One vector is turned by the same rotation once a step. Each row is the vector after some number of steps, and that number follows the row.
The counts run from 0 to 237.
[-4.5 -17.3 -4.2 -1.1 20.5 -3.9 -42.1 12.9 -1.1 -32.8 -5.2 7.5 -12.3 -36.7 -17.3 -32.4 -8.5 -6.9 -23.4 -7.8 -13.8 -15.3 -8.9 17.0 24.9 -8.4 -7.7 -10.8 12.9 -2.8 21.8 -0.9]
167
[18.2 -12.3 -29.0 21.3 3.3 -2.3 -22.4 10.1 16.9 -19.1 27.8 -24.2 10.0 -22.1 -33.9 -22.6 -10.9 14.9 -12.1 -3.6 -3.2 -24.3 2.3 11.5 5.6 0.8 -14.1 -23.0 5.5 8.6 32.7 4.5]
184
[-4.6 -3.0 -27.8 2.5 12.8 -4.3 2.3 19.0 24.5 -12.2 8.2 -40.2 34.4 -25.1 -22.3 12.1 -3.4 8.2 -32.6 -2.9 13.4 0.1 7.3 12.2 0.0 11.3 -7.5 -21.1 42.3 8.3 8.1 22.5]
195
[-30.9 11.3 -21.5 -10.4 35.2 -13.6 -17.0 16.3 -9.5 -4.0 3.1 -11.1 15.0 -34.7 9.9 10.7 14.2 -9.1 -18.8 -8.6 1.9 25.5 -24.4 16.4 13.3 15.6 -11.4 -0.1 20.4 -30.3 -19.1 -20.1]
237
[-13.2 1.3 -20.7 29.0 26.0 -0.8 -8.7 24.5 4.5 -17.2 6.0 -16.9 4.5 -9.6 -43.3 -27.7 -6.7 -4.8 1.0 -24.8 24.4 -22.1 13.5 11.5 17.3 29.8 -26.4 -12.2 17.8 9.7 10.3 -12.9]
198
[-11.0 16.8 -33.5 8.9 13.5 -10.2 -7.7 17.2 40.9 25.2 13.7 -23.0 20.4 -7.5 -34.6 21.6 14.3 16.9 -14.2 3.9 1.4 7.0 -15.3 4.8 1.5 23.8 -15.2 -22.9 5.5 25.0 4.6 -9.7]
205
[14.9 -15.8 -27.0 31.1 -9.5 -15.4 2.4 40.8 4.4 -11.4 -7.1 -17.8 26.8 -24.1 -23.4 -19.4 -29.1 -13.5 -17.5 3.5 -8.3 -5.9 3.5 4.6 29.5 7.4 -15.0 -19.0 17.7 6.7 6.5 -21.0]
24
[1.7 -12.1 -36.6 -4.5 49.5 -3.1 -15.1 -3.5 -9.0 0.2 25.9 -23.1 18.8 -1.4 -6.3 -7.2 4.4 17.4 -21.0 -8.0 -5.3 -22.1 -14.2 12.9 -14.6 -0.8 -13.8 10.0 15.9 -25.7 19.2 26.4]
93
[-19.0 -4.4 -15.0 7.4 40.2 -8.8 -15.8 26.3 3.3 26.0 -6.5 -16.4 12.9 -2.1 -3.5 7.7 7.6 3.4 -25.7 0.1 -32.4 -2.3 -39.9 22.4 7.8 -2.0 -3.6 1.8 19.8 -27.6 7.3 -12.7]
90
[-18.0 -25.0 -2.3 30.6 3.8 -8.4 -17.0 31.1 24.1 -18.3 -9.7 -26.1 2.3 -28.6 -23.0 -6.3 -11.2 -3.1 -18.7 -1.5 -7.3 5.9 -20.2 22.8 28.6 -6.2 -9.4 -18.3 26.2 2.3 1.2 -7.7]
181
[-5.0 2.5 -29.2 5.3 -2.2 -24.2 -16.2 23.3 41.5 13.6 -16.0 -13.0 22.5 -22.9 -22.9 8.6 5.1 -3.0 -15.2 18.0 -2.6 3.0 -11.6 3.0 15.7 17.6 -11.7 -41.9 14.2 11.1 8.6 -15.4]
29
[11.0 -14.4 -24.4 -10.8 10.8 1.0 -40.5 8.6 9.2 -38.7 10.5 7.1 -9.8 -31.0 -23.6 -34.1 -4.0 8.9 -14.4 -12.8 0.6 -25.5 -4.3 11.3 7.5 -9.7 -8.7 -10.0 2.4 -0.1 35.2 10.6]
168
[13.5 2.1 -24.9 -15.0 -2.0 3.1 -22.0 25.0 -12.5 -16.7 -39.8 10.8 -1.5 -22.6 -30.2 -26.2 8.5 -11.4 -19.0 0.8 -15.3 0.4 -21.3 19.2 -5.0 -0.1 5.7 -13.4 24.5 -19.8 8.0 -22.5]
0
[18.4 10.4 -49.3 -14.7 17.8 3.1 -7.3 18.8 -13.6 8.4 27.0 -13.8 16.2 -24.2 -8.3 16.7 14.9 20.5 -17.1 -12.3 2.9 22.8 -16.3 5.5 -26.7 21.2 -4.0 5.0 12.0 -23.3 -12.0 -4.8]
235
[4.6 16.0 -26.1 12.4 35.9 -10.3 -16.3 3.2 -18.8 8.2 -19.8 7.1 26.7 4.6 -3.6 -22.3 8.3 -8.3 -12.4 8.9 -11.6 -15.1 -14.8 17.0 -3.0 15.9 -14.0 -6.1 27.5 -41.2 -5.7 -35.7]
101
[-7.5 11.6 -5.4 -7.5 21.2 -1.5 -19.2 44.7 11.7 -1.9 -22.7 -1.9 -0.1 -20.0 -45.6 -18.7 8.2 -4.7 -38.2 1.9 -12.3 -12.3 5.9 19.4 -0.6 18.8 -6.5 -24.1 34.3 -1.4 -2.4 2.7]
192
[15.7 -29.1 -61.3 -0.1 -1.2 7.8 -4.2 13.8 -0.3 -32.3 13.5 -0.3 19.6 1.8 -4.0 9.9 -22.0 5.7 -2.0 -21.5 26.3 11.2 -20.1 -3.5 16.5 -14.3 -13.3 20.3 20.4 20.2 2.8 -20.4]
139
[-1.1 -6.8 -14.5 -5.0 17.9 11.2 -22.6 7.5 21.3 -26.8 -5.3 -12.5 5.5 -37.4 -40.5 -25.9 16.4 -1.8 -7.6 -3.5 16.3 -4.7 -5.7 10.7 -19.3 11.7 -11.7 -32.8 34.9 -12.8 9.8 3.4]
178
[-25.9 -4.8 -24.3 19.2 12.6 -3.2 -11.6 38.8 3.7 0.3 35.0 -29.8 17.8 -31.1 8.7 17.0 0.3 15.2 -14.8 -22.6 -3.9 22.2 -21.7 3.1 17.0 6.0 -13.6 9.8 12.5 2.0 -12.1 -6.7]
64
[6.7 -16.0 -21.8 -31.0 11.0 -3.2 -34.8 22.3 6.2 -25.5 -13.7 19.1 0.3 -28.0 -4.4 -1.6 -17.7 -7.1 -43.9 -5.0 -15.2 16.6 -19.0 9.2 22.2 -15.2 1.1 6.1 20.9 2.5 -2.1 0.6]
151
[-6.8 7.7 -36.8 -1.1 28.8 -24.0 -19.5 29.0 -4.8 6.6 36.2 -9.4 14.3 -26.5 9.0 18.7 -15.4 9.3 -40.2 -8.7 -13.7 1.2 -1.4 13.8 29.8 7.6 -17.7 12.5 -4.6 -0.6 -1.7 -4.1]
226
[-6.0 -27.9 -26.5 0.0 -2.3 -11.5 -13.8 13.8 18.2 -31.0 -26.5 -26.4 11.8 -32.9 -16.2 1.0 -1.4 -15.3 -12.9 -1.6 2.7 22.7 -27.5 16.2 14.6 -15.6 -0.4 -13.3 36.1 -12.9 1.1 -6.9]
4
[1.0 -2.6 -35.0 -11.7 2.3 -8.6 -36.0 8.3 20.4 -5.9 -31.4 32.1 -1.2 -13.4 -1.7 4.5 10.4 -7.1 -12.1 7.6 -5.4 17.6 -43.1 4.5 21.9 2.5 -4.4 -9.3 6.5 5.1 -2.7 -42.2]
146
[29.7 -2.8 -23.9 4.4 -23.7 4.6 -11.1 42.6 7.8 -0.2 -6.6 -9.6 25.4 -27.5 -27.0 -4.6 2.2 17.6 -31.1 5.7 -17.1 5.2 -20.8 15.5 -12.8 5.4 4.9 -22.2 27.8 0.3 16.6 -13.9]
175
[-7.6 30.0 -24.1 3.2 21.2 -17.4 -24.1 -1.2 17.5 8.1 5.7 -0.6 7.7 -13.9 -31.7 -19.9 15.2 3.1 -8.8 3.1 14.1 -17.6 4.7 9.9 0.7 39.1 -26.8 -35.5 5.4 1.0 7.6 -22.3]
203
[-2.7 -6.3 -18.3 -18.4 2.3 3.7 -42.9 6.1 17.4 -27.3 -19.2 14.3 -1.7 -34.1 -19.9 -24.0 19.8 -6.0 -0.4 1.2 11.6 10.5 -37.1 12.3 -0.6 -4.8 0.1 -29.7 24.2 -10.9 -3.7 -22.9]
162
[-17.6 -15.9 -34.7 11.3 56.3 -5.4 -24.3 -3.1 -5.9 -2.5 0.7 -7.5 -3.5 25.0 -33.5 -22.6 -11.6 -5.6 -5.5 -12.8 -5.1 -12.1 -19.6 11.1 7.4 -1.7 -23.7 16.5 20.5 -16.6 -4.3 -3.3]
107
[6.1 1.7 -49.5 2.7 35.0 1.9 -11.4 -26.3 1.7 15.0 9.3 -8.9 29.3 12.0 -16.3 -7.3 13.8 10.2 -0.5 1.1 13.9 1.7 -23.8 5.1 -30.8 9.1 -12.4 -11.4 29.8 -28.2 -1.1 -11.1]
103
[9.8 -10.2 -24.4 2.2 3.3 -23.7 -31.6 8.5 5.3 -25.4 -24.8 7.1 7.4 -31.4 -14.3 -34.1 -1.4 -15.5 -13.1 7.9 -9.2 -27.0 -2.8 15.7 28.8 -1.7 -9.7 -30.5 4.9 -13.5 31.7 -22.2]
10
[21.9 -18.9 -37.6 -17.2 -1.7 -11.8 -9.6 22.5 19.9 -5.4 -8.9 -23.5 21.9 -22.6 -37.4 4.4 -10.4 5.2 -32.1 13.1 -2.1 5.0 -0.7 11.4 -12.5 -7.7 0.3 -18.6 31.3 -2.0 15.1 23.5]
18
[-4.8 -8.7 -32.2 -33.0 19.9 -4.9 -18.7 9.6 -1.3 -27.8 -18.9 23.7 15.2 -12.1 -1.8 7.1 -8.8 -21.3 -33.7 -6.7 9.5 13.8 -10.3 6.4 26.8 0.5 -7.6 6.2 35.6 -4.9 -21.3 -8.7]
136
[-8.6 17.3 -41.2 0.2 11.0 -6.0 11.7 45.6 -4.1 12.6 4.9 -13.4 24.7 -17.6 17.6 23.0 11.0 14.5 -14.1 -10.0 -9.1 0.5 -19.8 14.9 11.5 25.6 -6.3 13.5 -1.6 1.4 12.5 -38.4]
231
[10.3 5.3 -47.6 -10.9 23.5 -9.2 -29.9 -15.0 -5.3 -17.1 -0.7 34.0 8.6 5.8 -6.1 -20.6 -11.4 -6.8 -7.7 -1.7 12.4 -25.3 -3.9 7.4 21.4 9.2 -18.6 0.9 5.1 -1.4 4.0 -31.6]
127
[-15.7 22.6 -20.5 -6.6 19.6 -20.4 -17.7 30.7 4.5 8.6 13.6 -0.4 19.8 -30.0 32.8 7.7 22.4 6.8 -12.0 1.2 -17.7 -16.5 -28.2 13.7 23.5 18.9 -12.7 -12.1 -4.5 -4.2 17.7 -33.0]
70
[-21.0 9.2 -18.2 5.4 15.1 -18.3 -17.7 36.4 35.4 10.1 -31.4 -2.5 4.5 -12.5 -37.4 -8.7 5.6 -14.0 -9.3 8.8 -4.7 -2.9 -16.7 4.6 21.0 23.1 -15.0 -31.0 18.5 2.9 -2.0 -18.4]
30
[0.6 -9.1 -27.6 3.8 -13.0 -13.4 -8.2 41.2 25.2 7.8 -36.8 -7.8 11.3 -9.2 -29.4 -1.3 2.1 -1.4 -15.7 15.7 -21.9 -4.4 -24.7 16.5 10.0 2.1 6.1 -27.4 15.7 3.9 25.7 -26.8]
14
[-17.0 0.2 -15.3 -13.6 18.1 -17.2 -20.9 32.5 16.7 -11.9 -10.7 -6.3 15.0 -28.0 -13.7 -1.6 -17.6 -18.2 -36.6 8.3 1.8 -16.1 22.1 7.9 30.5 17.6 -21.4 -18.6 17.7 6.3 -3.0 10.4]
35
